(in the rows, 128 means zero)
M: 4 groups of rows, each row roughly a mix of its group's hidden directions
M (140 x 11)
[[ 75 102 139 119  86 130 108 129  98 135 135]
 [181 126 106 164 123 121 113 138 108 153  98]
 [ 92 145 103 126 149 108 121  86 130 117  84]
 [107 123 150 105 186 104 102 115 126 102 128]
 [109 180 125 129 150 173 113 133 159 127 140]
 [118 103 149 122 101  96 133  76 103 138 105]
 [126 134 143 106 114 149 177  98 146  86 137]
 [125 131  92 151 146  81 106 134  88 145 126]
 [156 147 150 129 119 152 165 108 111 167 159]
 [ 99 150 108 164 110  92 106 147 124 164 137]
 [120 152 115 100 115 108 172  90 102 102 133]
 [ 96  85 158 112 108 153 107 120 150 155 122]
 [124 108 145 163 125 143  69 132 150 101 119]
 [120 148 120 118 202 143 143 116 132 135 140]
 [134 112 149 159 132 146 106 176 149 162 150]
 [120 109 102 135 159 122 167 167 120 115 166]
 [ 95 121 150 104 172 147 104 135 168 127 143]
 [149 140 181 130 118 170 124 105 146 156 127]
 [171  80 154 123 148 119 124 148  98 135 144]
 [124 127 119  88 130 110 116 124 135 102  65]
 [121 144 138 105 140 104  88 158  88 101 148]
 [120 158 120 127 130  70 127 104 106  93 143]
 [130 148 116 197 146 124 149 139 108 125 111]
 [166  84 120 152 152 143 129 161 108 106 121]
 [111 149 124 132 145 102 134 141  83 144 179]
 [109 107 146 174 130 142  98 151 140  84 129]
 [112 126 160  86 110 157 145 129 168 121 156]
 [151 125 171  99 147 109  97 112 168 118 134]
 [129 155 143  96 158 124  79 151  99 133 116]
 [129 143 125 126 164 109  89 120 183 144 140]
 [186 148  94 154 113 124 135 106 139 108 125]
 [127 120  86 140 172  80 144 116 115 135 121]
 [123 154 103 122 154  87  91 155 109 104 140]
 [128 142 117 129 171 115  95 185 117 117 128]
 [139 159 122 109  99 120 107 180 157 141 145]
 [135 160  97 175 131  94 109 101 115 128 111]
 [165  95 179 118 108 121 109 156 125 116 132]
 [156 126 128 136 150  97  80 129 129 140 174]
 [134 161 166  87 132 135 146 119  88 150 134]
 [122 103 161 142 125 157 187 122 134 108 139]
 [ 96 114 164  84 113 160 113 151 113 140 135]
 [ 99 111 163  96 106 126  94 125 111 107  94]
 [ 80  91 123 125 104 156 129 166 126 106 131]
 [168 120 119 110 155 127  81 142  98 154 139]
 [110 123 116  66 128 126 140  96 124 165 134]
 [114 146 166 104 149 113 133 152  80 100 128]
 [103 108 147  87 136 111  82 119 144 143 100]
 [104 125 153 174 126 162  89 141 130 104 117]
 [116 177 119 118  84 140 130 147 132 159 154]
 [103 165 115  98  94  99 140  99 106 140 117]
 [172 101 108 140 137 170 124 127 110  89 130]
 [109 174 133 101 136 137  85 161 121 112 111]
 [111 120 125 175 136 144  88 137 166 156 122]
 [170 156 110 123 154  94 109 160 101 120 136]
 [133  81 164  86 115 157 130 124 144 138 113]
 [121 159 185 123 150 170 136 137 138 125 115]
 [135  98 157 163 126 103 110 119 131  75 124]
 [127 121 140 150  88 110 143  79  92 146 136]
 [107  70 152 121 125 153 146 135 155 111 106]
 [105 176 104 120 174 147 131 100 128 120 120]
 [124 123 190 147 141 140 160 106 112 140 149]
 [ 90  72 138 148 142 116 110 137 154 110 128]
 [120  98 142 169 128 140 134 132  84 171 133]
 [121 116 115  96 134 134 195 122 125 154 115]
 [ 70 133 119 115 153 127 126 110 171 131 150]
 [ 70 102 118 117 139 130 105 164 137 140 148]
 [127 131 124  99  99 120 156  83  83 117 114]
 [188 134 154 116 127 130  98 155 156 138 133]
 [ 79 115 136 108 146 126 117 153 164 126 167]
 [139 155 139 105 120 119 156  80  99  94 114]
 [134 154 114 120 124 168 132 143 165 111  79]
 [148 111 128 135 114  79 137 116  76 107 115]
 [145 145 117 103 145 126 183 161 104 116 151]
 [155  97 129 144 152  86  81 140 124 129 143]
 [109 141 163  76 148 147 136 114 146 100 145]
 [119 157 155 108 144 108 102 150 133  89 166]
 [157 136 127  97  78 159 131 118 108 159 139]
 [128 123 132 106 150 134 112  89  79 165 109]
 [176 103 131 129 134 122 101 144 164 166 118]
 [100  68 126 109  94 150 137 137 131 142 136]
 [134 137 123  64 106 139 140  87 125 143 136]
 [ 97 168 129 117 134 131 120 105 180 121 156]
 [166  85 155 119 143 135 158 122 103 105 149]
 [127 158 119  76 135 105 120 108  93 157 120]
 [ 93 140 165  98 125 113 166  91 131 144 126]
 [ 96  92 158  83 149 133 117 135 145 155 124]
 [116 133 161 164 114 128 179 152 117 157 123]
 [170 136 151 101 150 150 103 165 154 137 137]
 [113 118 111 165 131 174 120 173 112 149 118]
 [ 82  99 150 148 147 130 117 177 135 122 135]
 [154 189 138 129 132 140  91 118 143 136 108]
 [131 125 116 115  95 116 177 110  80 111 122]
 [104 119 138 122 174 147 117 127 133 155  76]
 [139 150 125  75 139 136  99 168 130 156 135]
 [115 143 109 118 156 143  95 154 139 153  78]
 [ 90 167 129 101 106 119 138  85 149 126 115]
 [ 87 113 151 135 120 162  83 110 138 150 113]
 [145  93 121 145 109 119 141 150 169  89 154]
 [141  93 135 138 137 176 163 128  93 120 106]
 [123 111 119 106 103 135 137  56 136 126 128]
 [ 95 161 113 165  95 125 143 108 100 103 131]
 [147 150  87 136 108 126  94 139 143  92  96]
 [113 124 135 188 133 107  78 131 129 125 121]
 [160 165 124 136  92 169 153 129 126 101 137]
 [155 133  75 165 136 114 142 124 148 146 155]
 [129 130 151 193 140 121 109 138 113 101 107]
 [ 85 167 146 112 101 119 127 112 150 166 130]
 [119 159 139  90 136 128 171 154  90 137 139]
 [103 169 112 119 133 169 162 149 104 147 135]
 [ 97 120 156 139 141 129 139  62 120 144 136]
 [108 155 147  78  93 132 162 113 134 132 113]
 [162 125 161  96  83 126 154 140 147 138 143]
 [126 131 146 185 123 116 175 142 118 150 116]
 [157 120  94 124  94 151 103 141 156 100 100]
 [152 116  97 136 154 169 110 133 136  89  98]
 [109  98 125 121 177 113 109  99 159 149 112]
 [130 130 105 147 173  88 136 171 118 146 124]
 [113  87 150 160 160 154 152 127 107 144 105]
 [108 105 170  98 127 133  80 150 136 109 134]
 [ 95 117 121  79 133 120 161  88 109 132 138]
 [125 138 111 126  78 141  92 154 132 144  88]
 [124 137 111 159 118  87 129 123  73 102 122]
 [110 124  79 154 135 156 148 114 125 165 101]
 [143 120  59 144 137 127 125 108 160 138 132]
 [136 133  92 161 123 160  88 103 155 144 114]
 [ 86 132 126 148 140  86 116 152 150 150  94]
 [136 134  69 133 142  80 137 113 135 127 107]
 [ 93 154 109 132 125 115  89  86 141 140 101]
 [123 101 129 162 108  78 107 158 112 148 118]
 [133  98 145 190 132 101 111 132 146 138 110]
 [109  91 140 141 154  75 157 149 122 118 135]
 [132 144 100 144 118  98  69 121 114 153 143]
 [141 128 138 122 101 142  78 113 179 109 133]
 [ 99 179 105 154 116 159 145 104 114 116 122]
 [ 82 158 148 161 123 125 128 103 127 119  87]
 [122  97  97 130 120 135 165  92 122 160  95]
 [145 154  87 157 158 110 164 136 134 102 121]
 [ 98 142 151  80 154 124 114 121  83 122 124]
 [160 105 143 172  93 117 137 109 154 102 127]
 [135 169 146  91 115 126  88 108 119 150 101]]

one row of each group, then the others: which group is each in?
[181 107 133 128 113 134 142 129  86 134  92]
J
[113 119 174  76 131 140  92 134 125 146 123]
K
[104 121 152 165 107 167 138 143 172 131 132]
C
[155 124 107 157 154  95 122 180 143 121 132]
N

[113 118 104 160 134 155 174 122  94 111 102]
C
[137 100 136 155 158  95  83 144 121 158 138]
C
[102 158  94 127 115 135 125 163 140 133  77]
C
[119 138 159  95 123 111 168 118  99 171 122]
N
[108 121  94  84 142 118 142  88 124 163 130]
N
[133 150  69 147 128 113 118 156 118 126 164]
K
[116 134 140 116 160 126 183 136 161  93 134]
C
[125 174 122 121 115 147 135 159 168 133 168]
C
[166 138 153  89 118 135 116 103 135 122  81]
K
[113 145 142 124 126 178 166 165 112 128 153]
K
[ 97 124 134 127 155 139  61 119 121 138 108]
N
[143 150 128 172 138 123  90 150 125  98 163]
K
[ 87  77 136 118 108 107 140 150 137 130 158]
J
[126 139 102 168 128 108  95 144 171 105 148]
C
